Each path is a new rotation, seen through one point. The rows after it are directions, each followed by how far the rotation turns it, in degrees a step (0 if it stays put).
Each turn is a multiple of 5 degrees from 10 to 175, or 0.
Each row of a path follows its step; steps can be skipped.
path 1
step 2: 1	8	-3	-12	-11	0	-7	6	-8	-7	2	13	11	-1	-3	10	-5	9	-16	2	9	-12	0	1	-8	-9	-14	-7	9	-5	5	-3	18	-6	-12	1	12	-2	-7	-1	1	-7	-2	-6	-5	8	-14	1	-1	2	-9	-16	-7	-3	4	-12	-8	21	6	-5	3	-2	-22	-4	13	-6	0	-3	-3	1	-1	-4	9	-2	1	15	9	-5	-12
step 5: -3	-7	-5	-8	-5	-2	-16	7	-5	-10	6	-13	-7	-2	6	1	3	21	5	9	1	-5	-6	8	-7	-2	-5	-2	0	-16	-4	-12	-2	-16	-6	-7	0	-7	-3	11	-2	-9	-1	3	0	7	-11	12	-14	6	6	-7	9	4	14	-13	5	15	-8	6	-11	0	-5	1	20	4	-6	-5	2	4	10	-2	-5	4	11	21	12	4	4
step 10: -2	18	9	-8	7	-5	-14	8	-4	1	2	14	9	0	0	-1	1	6	-4	0	-3	-4	0	-4	6	2	-14	-3	8	-12	0	7	7	-6	-3	9	3	4	10	8	4	-7	-7	-2	-5	10	-4	-1	-1	2	1	-10	0	-3	-5	9	-13	11	-4	4	-3	-13	-26	-3	-1	2	-16	2	1	7	0	-3	11	-4	13	27	-5	-19	-11
step 12: 9	-7	20	4	4	13	-7	4	4	3	-1	-6	14	6	-13	-4	-6	-2	-9	10	5	1	-15	6	-1	2	-2	-17	3	7	19	1	-1	11	-2	5	-3	5	-13	13	-10	-8	4	4	9	12	-9	0	-14	6	-6	-6	10	-9	-4	-7	-6	12	7	13	-3	-4	-1	4	7	-4	-12	1	-1	0	15	-16	4	7	-7	15	0	0	5
step 13: 1	4	-5	-5	6	7	-15	2	-1	7	-10	14	-1	-4	5	6	4	-1	4	17	2	3	-3	7	-10	-3	-10	-6	1	-11	1	-8	-3	-6	3	6	6	0	-7	5	-4	-13	13	-6	1	6	-13	13	-9	14	9	-12	8	0	0	1	-1	9	-8	10	-8	4	-1	8	12	2	-15	1	9	21	4	-11	5	-11	0	21	20	-2	1
step 14: 6	2	12	-1	0	-3	-4	-8	-7	-7	2	14	0	0	8	7	-5	1	3	5	0	7	-1	23	-3	0	2	-10	-1	-1	-17	-12	-6	8	-6	-6	16	16	-15	20	-1	-6	-13	-2	2	-10	-8	8	3	1	-3	-17	14	8	4	8	9	-6	3	17	-5	0	-5	2	-3	-7	-9	-5	-3	7	-2	9	2	0	-2	17	8	-11	7
step 15: -2	-2	20	-3	4	4	-16	16	6	0	10	4	-11	-2	-3	-11	-6	-9	6	15	6	2	0	13	-11	-4	-10	-6	-3	2	-7	9	-3	-2	7	-5	9	-5	2	20	-8	-9	-7	3	10	-5	8	9	-1	-6	-6	-11	6	-9	7	7	-5	-4	9	5	-3	5	-1	4	0	-5	-4	-3	-13	-13	8	-17	-12	5	3	24	-5	-7	1
step 22: -3	1	5	-12	-5	3	-13	4	-3	-4	2	8	4	5	-1	0	-10	9	3	0	-3	5	1	6	5	-3	-2	7	-9	-7	-2	-19	-19	7	-4	0	3	10	-15	14	-1	-15	-7	6	-12	-5	-5	1	2	-2	-11	-14	11	-9	2	3	3	9	1	19	-17	5	4	-5	15	-13	-15	1	-12	-1	8	19	-1	-2	-13	3	-4	-6	-1
step 26: 9	-4	19	-12	-4	-3	-1	22	0	10	3	7	-4	-1	-3	7	-6	16	-2	-6	-7	0	3	4	-11	-10	3	-5	-4	-14	-1	0	1	-10	8	-8	-2	5	1	1	12	9	-4	3	-19	1	5	-4	-5	-17	1	-3	19	-5	3	5	-3	-6	-3	8	-12	-9	-2	0	3	-1	-5	0	7	-8	6	-18	-8	-3	10	14	-16	-11	8
Speeds:
0	1	2	0	-5	1	0	0	0	2	3	-3	2	-2	-2	0	-4	3	2	1	-1	-2	0	2	-2	-1	1	2	-1	-1	2	-3	0	3	4	2	2	1	0	-2	1	1	2	4	2	1	0	-1	-1	2	0	1	-1	1	0	1	-5	2	2	-3	-1	0	1	-1	3	-2	-3	1	-2	1	-1	0	1	-2	1	-2	0	0	0
70
0	0	2	0	1	2	1	1	1	0	-4	-2	-3	2	1	-1	1	-2	0	2	0	2	3	-2	4	-3	1	-2	-1	1	0	0	2	4	-2	-2	2	1	-2	-1	-1	-3	-1	3	0	1	-1	1	0	2	-1	0	0	1	-1	-2	0	3	-3	0	1	1	-2	-1	5	-2	-3	-2	-1	3	-1	2	-3	1	-2	1	2	3	1
40
-1	-1	-3	1	2	2	-2	-2	0	-2	0	-1	-1	-1	0	1	0	2	3	1	-1	2	-2	2	1	1	-5	3	2	-1	3	0	-2	0	0	0	0	5	-3	2	0	3	1	-1	2	1	-1	-4	-2	2	-2	2	3	1	1	-2	2	-2	0	1	0	2	-1	-2	2	2	0	-1	1	1	-3	-3	0	1	-1	2	-2	3	1
45
-3	-1	-1	2	2	1	2	-4	-1	1	1	3	0	1	1	0	-3	0	0	6	-1	-1	2	3	-1	0	0	2	0	0	0	3	0	-2	-1	-4	1	2	0	-1	0	-4	0	-1	1	1	0	0	1	-2	-2	-2	0	4	2	-1	0	2	2	-2	3	3	2	1	-2	-3	1	1	-2	-1	1	-3	-1	-3	-2	-2	0	-1	-3
20
2	-2	-3	-4	2	0	2	1	0	0	-1	-1	-2	1	-1	-1	2	-2	1	2	1	0	0	6	-2	-2	-1	0	3	0	-1	0	1	0	1	3	-3	-1	0	-1	-1	0	3	-2	1	3	3	1	3	1	-2	1	1	1	3	3	0	-1	-4	-1	0	-2	1	-3	3	-1	0	1	-1	-1	0	1	1	3	0	-1	2	-3	-3
175
1	-1	-1	2	3	-1	0	-4	-2	0	-1	0	1	3	0	1	-2	-1	0	2	2	-3	1	0	0	-2	0	-1	1	-7	1	-1	0	0	2	-1	-3	-1	3	-1	0	1	2	1	3	-2	-3	0	-1	2	0	-6	-3	-1	-1	-1	1	-1	1	-1	0	-2	-1	3	2	0	1	-2	2	2	-1	2	2	2	2	0	2	2	0
95
1	0	2	0	0	-4	3	1	-3	1	0	1	0	-3	0	0	-1	-1	1	-4	-1	1	-2	-1	2	0	-3	-1	6	-1	-2	1	1	1	1	-1	-1	0	4	-2	0	0	-2	-1	-1	2	1	-3	1	1	0	-1	-1	0	-2	0	-3	0	-3	-2	2	2	-1	0	2	-2	1	-1	2	0	2	-2	-2	-2	1	-2	-5	1	2
40
2	-4	1	-2	0	1	-1	-1	2	-1	1	2	1	-2	0	-3	1	0	4	1	0	1	-3	-1	1	-3	2	-1	-5	0	-2	-3	0	2	2	-2	0	-1	1	-2	2	-2	1	-1	-1	-1	1	-1	1	2	0	1	-1	3	1	1	1	3	1	0	0	1	-2	0	1	3	4	-1	5	3	-3	-2	2	0	0	-1	-3	-4	0
140
